Rows are one point carried round by a steady rotation, each followed by how many ticks it has turned.
The counts run from 0 to 361.
[116 170 165 117 130 143 127 146  98 121 126 158 183 176 109 131 136 101
 138 103 115 148 145 169 115 168 138  96 100 111 123 137  72 124 114  93
 168 181 135 151 144  97 136 103  99 158 140 157 106]
313
[ 84 135 159 114 135 144 170 186  85 143 107 132 169 153  92 143 146 107
 146  93 114 132  99 188  98 113 170 110 112 107  88  88 108 135  83 147
 132 126 149 116 156 114 108 116 128 139 158 100 133]
216
[ 76 112 131  80  91 161 135 177  86 117 115 133 172 145 134 131 137  78
 140  93 136 119  74 163  84 150 164 108 132 122 110 122 112 152  96 103
 134 145 121 110 168 133 126  89 118 139 145 156 148]
248
[ 74 159 130  96 134 176 129 149  94  99 102 148 181 121 111 115 134 100
 173 122 116  96 119 144 114 141 171  85 108 158 126 133  86 157 100 124
 146 153 174 119 162 151 107 110 104 148 129 157 132]
115
[130 152 149 145 131 154 147 150  93 107 143 122 180 160 120 149 123  94
 143  76  90 145 132 169 112 151 134  85  91 107 110 130  64 136 105 120
 112 169 151 135 159 103 147 112  91 156 135 137 107]
92
[ 74 116 150 110 116 189 139 183  83 106 128 144 142 138 120 113 167 109
 134  98 114 127  88 143  70 142 140 112 122 120  76 141  97 128  85 109
 178 146 148 133 168 140 132 116 122 122 110 141 137]
30
[115 161 187 133 124 179 131 159  97 110 128 166 164 157 106 149 134  99
 132 111 102 147 132 158  90 163 168 106 105 116  89 124  72 119 113 114
 152 166 140 145 139 102 107 115 106 161 119 135 122]
254
[115  90 147 135 130 147 145 162  70 125 146 141 161 152 105 138 129 111
 185  94 119 138 115 150  78 147 124 107 145 100  97 112 112 151  86 108
 144 159 132 117 151 124 133 101 108 165 172 125  95]
237
[ 96 119 143 150 141 150 149 165  86 110 156 122 151 131 116 139 170 108
 190 111 109 134 135 172 102 143 157  91 137 124 106 111  97 142  76 107
 100 169 140 110 162 133 151 110  83 174 132 114 111]
46
[118 168 131 123 111 159 146 164  98 136 143 152 175 191 102 150 131  84
 153 115 106 131 146 149 117 165 157 109  92  96 108 117  84  99  76 128
 118 171 134 125 157 118 119  93 127 150 158 135 123]
198
[ 82 123 118 109 101 179 137 186  96 107 139 131 154 133 149 119 132  89
 159  77 116 132  99 137  74 122 167  99 116 132  85 107  99 139  93 101
 125 135 159 110 178 133 123 102 131 150 121 152 124]
250
[112 146 107 112 131 153 142 142  64 123 136 124 181 197 119 105 143  90
 149  87 128 124 143 156 108 162 107  97 117 118 127 121  96 131  84  91
 123 148 157 104 156 106 138  92 120 110 167 160 120]
316
[ 90 127 152  98 117 136 146 172  90 147 131 160 174 165 133 134 136  80
 143  93 120 135  73 160 127 175 187 126 128 113 130 128 114 136 104 112
 124 174 117 134 160 134 130 103 130 135 169 135 150]
246
[ 77 148 142 126 175 146 131 147  69 145 119 152 168 185  94  97 165 108
 137  98 152 128  92 161 105 147 128 112 121 130 132 112 102 115  98 100
 173 146 172 126 145 132 126  93 107  95 145 127 135]
155
[ 61 119 115 120 119 152 125 193 112 129 126 163 137 151 134 104 151 106
 151  69 120 128 116 154  87 123 168  99 108 142  94 128  93 110  91  84
 165 150 144 142 155 141 117  98 102 156 114 127 107]
193
[ 94 140 137  95 126 182 122 134 114 116 151 143 178 120 134 119 142 111
 163 101 105 119 122 168  88 132 187  87 104 129  98 104  96 148  98 104
 133 154 180  92 168 141 124 109 121 160 117 152 133]
58
[ 80 117 132 144 142 164 157 171  84  95 132 152 151 161 130 119 174 112
 159 100 114 128 130 172  87 149 156 118 157 154 115 118 100 133 107  83
 136 166 133 126 117 136 102 109  71 156 140 110 104]
240
[100 145 141  96  99 155 149 179  98 138 143 138 163 170 111 142 147  78
 165 119 115 127 125 150 115 165 191 120 117  97 114 123 110 133  78 125
 100 155 136 109 177 135 142  93 142 137 158 139 150]
26
[ 68 140 183 118 144 159 127 131  82 131 114 127 188 159 121 109 137 111
 125  92 109 152  81 153 100 153 141 110 101 123 128 130 116 107  87  95
 146 161 118 122 143 104 105 106 118 123 138 104 162]
109
[ 91 158 147 128 154 137 125 129  95 158 148 158 186 164 135 104 134 112
 157  78 124 132 102 159 117 146 165 105 112  95 133 107 120 150 104 116
 163 159 175 102 169 131 141 104 124 117 180 111 140]
349
[102 116 181 109 144 122 126 150  77 144 127 161 183 151 115 121 138 114
 160  88 128 147  89 162 108 162 142  93 141 109 136 128 105 169 110  96
 185 168 137 143 158 127 133 109 115 144 171 134 118]
293
[ 82 122 136 135 163 153 132 167  77 158 151 155 147 182 109 110 174 114
 140  75 129 109  84 169 109 148 149 104 128 127 124  96  96  95  91 102
 135 150 144 126 137 125 108  99 131 115 142 112 131]
213
[ 95 130 137  85 114 177 123 169  71 117 122 124 171 167 106 113 148  71
 158 117 113 145 123 131 104 153 156 121 125 122 119 136 111 151  82 100
 121 155 161 116 167 142 150 105 129 120 158 174 133]
85
[111 147 170 129 162 154 123 134  73 133 154 165 184 151 117 101 133 118
 179  83 115 134  95 133 120 159 170 103 131 110 137 115 104 160 118 109
 149 170 189 127 165 143 134 115 134 120 166 140 126]
291
[ 74 133 143 111 133 102 162 176 104 143 111 143 172 139 110 129 162 105
 178  93 124 116 137 184 132 123 175  81 113 127 121 131 107 143  78 122
 133 161 140 145 171 132 135 113 106 159 151 110 114]
160
[106 129 186 122 156 137 118 146  77 142 138 171 177 152 108 106 133 120
 172  89 122 141  86 139 119 159 162 100 144 115 136 117 111 167 117 105
 164 175 157 140 152 133 134 122 122 133 172 136 120]
292
[ 72 142 170 136 140 164 128 145  86 141 145 153 159 157 118 103 139 124
 167  99 100 123 104 115 108 162 146 103  96 125 113 143 111  79  67  99
 141 159 128 132 164 129 125 103 124 121 130 102 141]
166
[ 99 104 144 125 132 136 132 166  77 135 137 163 159 160 122 140 151  95
 153 106 139 131  91 166  97 166 139 112 141 102 118 129 107 144 102 106
 180 177 113 130 156 136 157  80  82 160 156 139 114]
16
[ 98 123 144 132 142 159 151 150  77 104 112 123 193 155 111 133 108 107
 168  80  86 116 108 147 107 154 121  84 103 130 113 144  79 122  81 125
 117 167 120 143 133 116  92 107 101 149 143 133 106]
285
[104 100 163 125 146 180 121 157  97 152 149 143 174 164 107 124 126 118
 153  79  76 156 101 142  95 144 135 120  97 108 108 141 103  96  73 102
 145 171 118 144 138 135 111 116 119 130 141 126 124]
225
[ 88 145 113 101 115 160 149 173  84 125 131 138 169 150 131  91 147 114
 163  68 102 111 120 129 105 133 127  95 104 118  96 150 108 130  75 116
 151 138 180 118 175 128 153 117 146  94 131 146 128]
145
[120 114 151 125 126 134 143 144  94 152 153 156 175 162 121 133 121 123
 178  70 115 134 125 158  95 155 112  98 108  83 103 120 111 123  85 109
 171 175 138 122 165 122 151  97 127 145 169 124 110]
178
[ 87 166 121  75 114 153 134 152  89 132 102 143 187 179 110 119 155  86
 131 124 134 116 138 164 113 159 143 107 105 123 124 144 101 130  85 105
 146 163 134 123 159 121 137  94 123 112 151 158 147]
142
[ 79 133 155 128 148 155 113 137  98 124 157 124 158 153 137  98 165 110
 168  94 100 143 124 158 114 149 168  98 110 147 141 127 109 119  86  58
 113 170 151 112 159 129 150 107 102 143 128 114 125]
106
[ 89 147 150 109 109 138 137 168  74 131 118 138 181 160 125 129 102  67
 160 102 109 140  86 118 125 169 168 119 115 118 132 135 109 135  83 120
 119 156 123 126 180 127 124  92 133 119 173 139 141]
304
[ 85 117 139  85 108 149 140 178  91 137 118 149 179 152 128 136 140  80
 131  99 128 123  70 169 106 163 173 114 130 114 122 127 116 150 102 115
 136 165 106 130 163 132 127  97 125 143 163 148 145]
247
[ 66 114 140 104 107 179 136 190  87 112 127 157 139 140 119 110 169 100
 150 102 121 117  95 131  82 160 156 105 134 131  94 145  99 131  77 111
 157 156 142 122 162 150 142 112 130 122 113 145 134]
29
[ 83 144 134 115 123 150 154 177  80 116 123 145 163 149 132  93 150 117
 162  58 112 112 111 134 104 143 135  82 105 120  91 161 100 131  83 127
 162 149 171 136 172 129 143 128 140 105 120 136 118]
146
[ 97 141 164 129 162 154 131 150  52 129 133 123 167 167 102 103 150 113
 157  85 131 131  92 147 103 142 123  94 138 111 110 100 102 143  95 127
 139 123 187 108 164 120 110 116 141 102 155 138 129]
98
[ 77 149 149 104 149 124 155 174 102 144  88 136 196 161  99 129 137 100
 153  93 112 136 120 172 121 120 170  91  88 138 127 134  96 112  82 122
 134 147 137 157 149 113  90 108 115 135 153 122 132]
332
